In the data rows, the value 128 means zero.
Some points, one per row:
1;199;94;101;143;111;127;206;198;66;75;154;22;207;127;125;224;37;92;123;34;234;130;134;42;76;126;173;112
0;108;41;158;165;156;162;177;103;119;132;228;108;166;126;99;105;33;154;161;65;129;94;96;49;157;129;162;119
235;147;187;124;135;60;128;81;186;163;135;100;132;83;80;149;90;146;119;34;154;218;201;201;176;120;53;125;45
115;116;138;173;144;118;163;128;84;181;143;206;154;116;117;135;66;92;192;146;118;158;112;151;131;130;51;130;87
134;148;156;150;122;120;89;126;148;143;111;98;102;134;143;127;128;147;107;108;103;173;150;158;111;124;113;126;142
75;154;119;96;149;116;117;164;175;114;89;152;103;164;140;132;160;84;136;134;95;185;148;142;108;115;126;139;153
174;59;142;175;132;143;136;71;60;194;165;155;192;71;148;126;22;149;190;122;159;84;125;181;146;152;85;127;109
153;131;154;50;95;137;100;107;146;78;124;23;133;127;169;165;184;204;79;145;172;57;111;66;137;142;229;102;197
85;82;87;208;149;165;153;125;73;141;155;216;154;141;147;110;75;73;195;168;92;119;131;135;102;137;87;158;111
208;111;153;123;125;99;117;97;150;161;142;78;149;102;132;111;82;191;105;105;159;140;166;151;157;122;108;139;140
182;125;155;216;88;120;116;91;113;185;144;140;151;90;116;115;28;163;126;104;94;153;191;170;157;96;49;122;91
141;144;141;137;119;121;129;115;150;125;123;129;98;128;144;142;124;143;109;114;116;179;147;136;120;98;121;136;113
218;107;158;174;99;114;140;66;108;187;169;111;169;64;107;135;62;182;142;120;187;101;142;144;180;154;98;91;100
47;170;96;145;169;137;134;168;163;89;109;188;51;190;114;115;146;57;116;113;50;221;140;137;76;90;107;171;91
188;151;163;133;137;77;92;96;160;172;122;132;123;95;129;126;86;145;117;67;131;241;171;179;158;105;34;132;79
89;76;89;122;119;166;145;158;82;97;127;101;134;144;133;104;146;137;136;171;142;29;76;67;136;139;209;125;190
157;123;137;131;103;137;111;127;124;122;133;97;167;121;119;121;127;147;130;143;154;78;127;129;136;141;137;99;145
85;152;140;81;126;157;128;175;112;113;104;87;114;168;115;142;189;118;106;160;140;80;93;45;135;145;180;104;181
140;93;126;150;99;124;156;106;90;147;160;136;151;109;122;112;75;141;156;145;156;60;114;132;144;133;119;127;139
175;132;167;63;95;140;102;144;132;108;108;4;156;130;153;144;199;177;90;149;179;45;98;76;169;137;198;99;218
100;181;141;139;141;88;107;150;176;109;88;149;63;142;119;141;160;85;115;85;53;248;175;189;95;75;59;150;95
92;127;109;174;147;135;129;135;122;155;136;214;112;145;112;101;80;78;169;125;69;200;158;174;109;108;57;170;91
15;107;66;145;171;174;153;159;107;101;131;205;114;166;131;99;137;40;156;146;53;137;123;122;74;142;115;167;112
204;135;172;123;82;110;111;93;149;148;132;92;148;89;115;158;118;196;97;128;164;120;151;154;160;103;127;114;148
215;40;126;193;113;121;155;40;75;210;178;172;223;68;131;132;17;172;195;150;214;61;114;165;161;174;85;90;107
192;113;142;128;106;117;113;95;122;148;129;92;159;91;124;126;115;174;121;101;157;86;152;169;168;133;118;119;126
151;170;154;98;127;99;128;135;170;98;115;94;101;128;130;142;167;138;80;84;109;154;156;150;142;91;150;129;128
186;174;161;133;129;60;74;106;190;126;78;93;91;106;129;134;131;142;53;75;88;236;188;179;151;71;69;133;85
15;117;69;162;157;164;170;157;111;124;140;216;100;165;134;110;119;60;150;152;77;148;107;107;73;134;131;170;103
0;119;68;120;163;165;147;184;106;109;120;187;102;180;122;98;144;55;148;146;69;122;101;78;79;147;147;151;150
0;132;55;129;160;176;181;201;108;72;130;203;62;206;108;99;169;23;147;162;79;104;87;84;62;146;163;185;140
111;157;151;164;132;102;103;126;150;148;94;172;81;100;101;118;93;88;131;66;61;255;188;209;130;70;26;155;61
218;71;137;150;93;165;132;88;78;164;152;86;209;68;165;122;76;201;133;166;194;21;105;119;189;145;168;93;161
27;88;86;123;145;186;164;154;71;93;141;182;117;148;148;112;119;74;187;193;132;70;72;95;102;144;154;167;139
157;149;161;174;122;82;96;109;148;164;128;170;89;91;106;128;70;117;125;70;74;246;226;230;123;70;0;172;50
132;143;133;50;147;120;119;149;158;93;118;76;132;140;126;149;213;119;92;128;153;119;117;80;155;150;203;103;156
0;129;63;140;171;165;119;182;109;105;107;222;124;183;119;101;138;22;161;140;53;164;127;95;51;141;126;149;157
255;189;213;69;100;65;89;89;201;135;121;8;111;97;121;156;170;207;53;67;175;167;170;161;175;124;124;98;124
180;51;142;176;69;180;122;57;59;181;171;98;250;85;165;126;58;214;157;164;180;9;115;104;153;158;156;101;160
151;164;159;43;104;120;91;147;170;65;108;0;83;156;158;145;227;198;60;129;165;90;98;66;139;112;244;129;191
220;74;138;177;128;97;155;66;90;196;177;147;177;87;106;146;44;160;190;135;198;93;114;183;143;156;74;101;107
130;165;152;39;102;131;106;150;171;63;89;20;103;148;143;153;248;163;64;125;161;87;109;68;133;123;231;118;184
63;181;102;149;138;100;121;160;165;92;92;148;73;153;103;96;139;66;105;87;35;196;173;149;100;89;89;160;91
67;164;93;96;167;81;133;178;154;111;126;198;91;162;89;131;180;61;142;115;110;180;143;141;77;163;127;133;108
166;159;157;74;109;106;111;134;168;120;114;49;99;125;144;137;170;168;75;120;148;147;131;105;146;124;170;111;152
118;105;125;108;134;146;141;132;124;132;118;128;163;135;156;122;131;125;151;157;163;82;120;109;133;158;172;132;182
34;92;57;145;166;168;174;164;91;120;170;206;141;182;139;99;129;69;181;183;118;101;75;76;84;162;149;155;148
10;97;67;109;158;175;155;175;81;101;130;188;105;166;158;122;136;80;164;207;120;85;70;59;88;157;196;136;159
157;90;142;204;132;132;130;82;88;176;157;173;157;84;114;112;39;134;165;107;109;148;182;189;137;121;57;149;69
202;111;144;172;122;124;163;90;97;182;160;141;178;99;112;137;70;170;145;114;158;84;134;135;162;135;105;106;123
25;69;49;133;130;200;162;170;54;83;145;137;149;170;139;81;147;94;156;205;134;0;28;26;109;162;239;133;182
175;191;149;48;107;95;92;156;207;66;89;26;69;142;141;133;216;158;31;90;120;155;157;115;154;103;183;125;141
119;180;139;122;122;115;117;145;183;99;108;128;78;144;97;128;149;115;104;79;75;206;167;149;114;76;106;147;103
76;98;104;209;167;156;178;128;72;209;161;255;178;125;104;110;45;61;246;135;86;145;106;155;102;153;45;138;115
163;137;161;143;145;108;76;112;137;161;130;154;120;101;117;119;79;131;141;90;98;212;189;204;143;94;42;148;99
239;140;184;149;79;58;111;82;144;177;134;78;134;75;120;155;95;194;100;79;153;128;168;159;165;119;80;124;101
171;95;160;119;99;149;131;87;98;142;150;79;167;104;154;126;111;188;126;141;187;34;110;114;159;134;175;118;162
46;172;89;82;192;98;138;184;178;82;84;144;67;190;91;130;188;43;107;86;79;196;112;106;89;147;160;120;107
Here are 12 more points, each followed by its number:
149;133;138;182;130;115;111;88;139;158;139;165;118;109;118;130;83;123;125;74;76;210;203;184;119;102;52;161;79 0
21;155;79;117;186;106;171;172;163;94;113;208;65;182;93;153;186;15;133;114;60;233;106;112;64;124;113;151;80 1
65;100;79;160;145;153;137;141;115;123;142;195;117;146;142;117;106;80;167;152;97;115;118;119;79;140;126;140;154 2
45;194;112;117;156;134;119;181;185;71;84;143;47;190;117;118;189;64;97;99;59;212;138;136;78;82;127;144;119 3
113;148;117;87;138;135;146;141;116;104;135;150;143;151;125;157;178;117;132;164;164;113;94;104;126;170;162;120;116 4
234;119;207;109;86;92;96;72;141;172;128;45;162;92;145;149;102;221;104;104;187;124;160;139;176;107;115;113;164 5
79;96;85;198;147;155;156;109;92;154;163;235;144;127;130;104;61;89;188;153;100;125;129;162;106;147;91;163;98 6
144;151;149;42;92;156;104;156;162;52;100;0;89;160;142;149;251;182;42;167;161;50;90;68;128;128;255;107;210 7
197;118;143;69;113;126;103;111;155;109;132;27;125;112;158;128;152;216;61;112;162;101;124;92;163;143;191;106;196 8
36;128;75;95;168;143;192;181;122;89;135;168;90;189;104;135;177;65;138;158;132;111;53;65;85;168;190;143;112 9
160;183;145;70;119;117;85;159;189;69;94;58;100;142;122;146;224;138;70;120;116;160;141;119;142;94;148;113;142 10
219;165;197;99;94;89;96;90;181;134;118;29;122;109;135;142;148;218;54;61;154;138;182;139;157;107;162;111;140 11
Which of these numbered points is nearest to each point below, ignoring the 3 directions in which the first points spread most? Its number follows each.
204;177;180;81;146;56;116;119;199;121;99;71;105;115;115;165;178;133;82;60;150;225;161;160;164;97;107;108;67 > 1
255;171;198;76;89;62;74;101;194;129;106;11;125;81;150;150;141;229;69;80;194;133;173;176;181;103;116;108;161 > 2
193;131;163;150;163;91;106;87;162;174;119;153;125;92;126;123;66;131;114;58;105;248;211;195;168;98;55;143;90 > 8
180;153;168;116;107;131;87;122;132;117;105;61;135;124;149;138;149;184;97;116;167;118;132;106;155;120;172;94;149 > 3
71;171;142;84;149;126;117;182;156;70;82;107;69;183;132;142;203;84;96;132;105;165;120;99;110;112;174;116;147 > 3
163;135;143;140;119;104;105;102;151;148;127;123;128;107;115;119;120;149;115;85;120;139;160;180;134;117;107;140;110 > 6
47;84;80;142;139;172;146;128;80;124;155;192;152;127;144;119;100;100;185;168;110;79;106;94;85;166;154;138;162 > 2
182;204;163;75;111;89;81;138;196;70;82;33;99;124;115;144;204;145;59;98;143;171;149;124;152;87;147;106;122 > 10
102;57;96;127;128;157;185;123;70;130;160;120;182;130;171;113;115;136;176;205;189;12;61;78;134;156;186;151;137 > 6
124;67;97;241;155;146;167;92;62;201;177;238;192;99;93;118;16;73;221;149;102;138;121;183;119;134;14;139;48 > 10
13;146;63;143;168;151;146;187;127;82;112;204;91;174;97;93;145;26;156;138;53;168;116;115;87;125;110;144;111 > 10
224;152;172;109;120;78;94;95;176;145;119;84;127;91;145;136;114;171;86;90;144;177;173;178;158;95;74;125;132 > 2
183;82;116;67;126;126;154;117;123;115;161;69;163;117;120;145;161;173;116;148;214;17;68;61;165;188;229;100;153 > 9
205;169;194;102;105;91;92;123;159;119;107;42;109;101;138;159;158;171;85;86;128;172;170;153;170;77;98;121;109 > 10
132;64;110;220;112;153;149;93;54;185;178;198;159;101;134;107;9;144;204;168;134;89;119;165;122;138;56;146;107 > 7
129;193;154;28;99;115;96;178;199;44;71;0;72;173;135;135;255;161;4;108;130;120;128;43;134;124;255;124;170 > 11
0;107;53;154;174;205;163;193;75;84;131;207;79;191;139;102;145;20;183;158;67;120;69;71;77;129;164;162;158 > 3
80;87;114;180;151;150;145;130;69;184;148;214;148;115;113;112;44;84;201;138;101;139;138;153;106;129;59;146;125 > 5
36;160;103;131;145;120;115;168;143;101;89;198;71;144;110;120;124;66;137;118;63;211;144;131;83;115;112;137;122 > 2
255;145;196;136;96;106;134;70;135;178;149;74;169;79;130;157;97;252;89;95;194;80;138;129;192;147;133;84;136 > 11
99;103;116;78;130;165;160;145;89;94;150;92;116;161;137;130;167;140;144;179;203;11;53;58;128;186;223;114;191 > 9
19;104;71;133;148;200;161;177;77;96;140;157;109;179;142;108;154;82;147;205;99;70;59;55;87;158;161;150;143 > 7
249;124;190;149;92;113;84;54;175;162;136;77;163;77;128;137;78;231;84;82;123;155;203;182;165;93;109;116;104 > 0
152;171;155;0;134;111;117;153;173;66;108;6;90;151;125;161;252;183;72;127;199;104;90;45;146;165;255;83;165 > 9
58;195;115;63;151;123;129;201;174;42;83;100;34;176;115;130;239;74;59;107;75;191;137;91;118;91;159;156;127 > 10
225;118;172;178;90;125;89;84;123;178;134;117;149;69;123;139;65;182;125;96;126;147;176;209;153;95;48;111;119 > 7
165;158;138;59;147;97;105;133;218;86;82;68;92;146;147;133;188;147;46;83;126;194;165;112;138;94;179;136;150 > 8
64;117;94;157;154;149;143;144;116;115;137;195;117;139;135;99;90;71;150;158;71;153;138;147;97;112;103;165;101 > 6
83;191;142;72;141;97;125;171;185;61;96;94;21;165;111;156;223;98;83;103;99;203;133;118;103;89;161;145;98 > 9
29;92;62;157;168;157;156;146;81;149;140;237;139;141;127;112;92;55;178;147;88;114;117;133;84;145;108;159;111 > 6
120;87;97;163;145;173;157;108;68;125;169;143;183;139;119;116;91;141;172;189;160;39;65;84;146;165;148;113;119 > 10
117;140;102;49;147;96;142;148;179;77;110;82;99;149;113;140;203;110;106;121;155;109;85;81;140;155;211;103;124 > 9
174;120;171;162;112;108;130;102;126;169;138;110;126;102;103;134;92;156;111;84;128;150;164;156;156;93;91;132;95 > 11
162;125;142;121;122;140;112;122;127;134;129;121;118;111;138;133;113;144;126;136;133;143;130;143;147;114;110;126;122 > 10
106;115;114;118;122;178;146;148;80;116;136;119;128;137;136;130;145;121;133;179;140;71;84;83;123;155;151;130;140 > 7
0;81;61;154;152;181;164;176;62;133;144;225;136;160;132;107;103;53;202;188;88;85;83;90;79;158;123;156;160 > 5
129;53;99;217;119;176;166;93;50;197;189;212;192;91;130;116;31;121;207;163;120;98;119;156;113;154;64;136;112 > 7
36;119;89;101;141;162;139;162;92;98;135;156;127;172;137;131;168;94;137;139;96;69;96;71;94;160;174;148;157 > 0
212;109;163;161;98;121;117;79;119;171;147;85;162;86;135;131;91;181;115;111;146;129;157;161;140;128;96;126;92 > 0
142;142;143;114;147;114;125;130;152;138;137;104;113;124;138;135;128;133;118;96;125;198;151;130;134;105;122;125;153 > 5
223;137;174;158;80;91;118;58;142;159;133;77;163;81;147;138;84;190;129;114;156;121;147;176;154;90;98;103;113 > 3
168;82;136;195;101;152;134;93;86;195;162;158;183;84;131;105;47;177;147;133;122;104;153;160;159;136;97;139;123 > 0
164;192;152;119;126;67;72;141;193;110;78;97;83;123;107;132;152;130;91;64;78;241;187;192;135;73;69;128;104 > 10
130;157;142;135;116;112;105;127;143;126;119;122;112;113;122;131;127;120;126;87;97;172;154;174;131;90;90;140;113 > 3
243;104;177;124;74;138;162;84;88;182;169;67;187;113;133;148;90;227;145;154;214;45;102;105;178;146;137;97;168 > 5
129;127;136;101;98;129;106;128;118;123;126;82;117;130;149;126;154;170;101;136;142;101;117;95;130;137;164;121;164 > 5
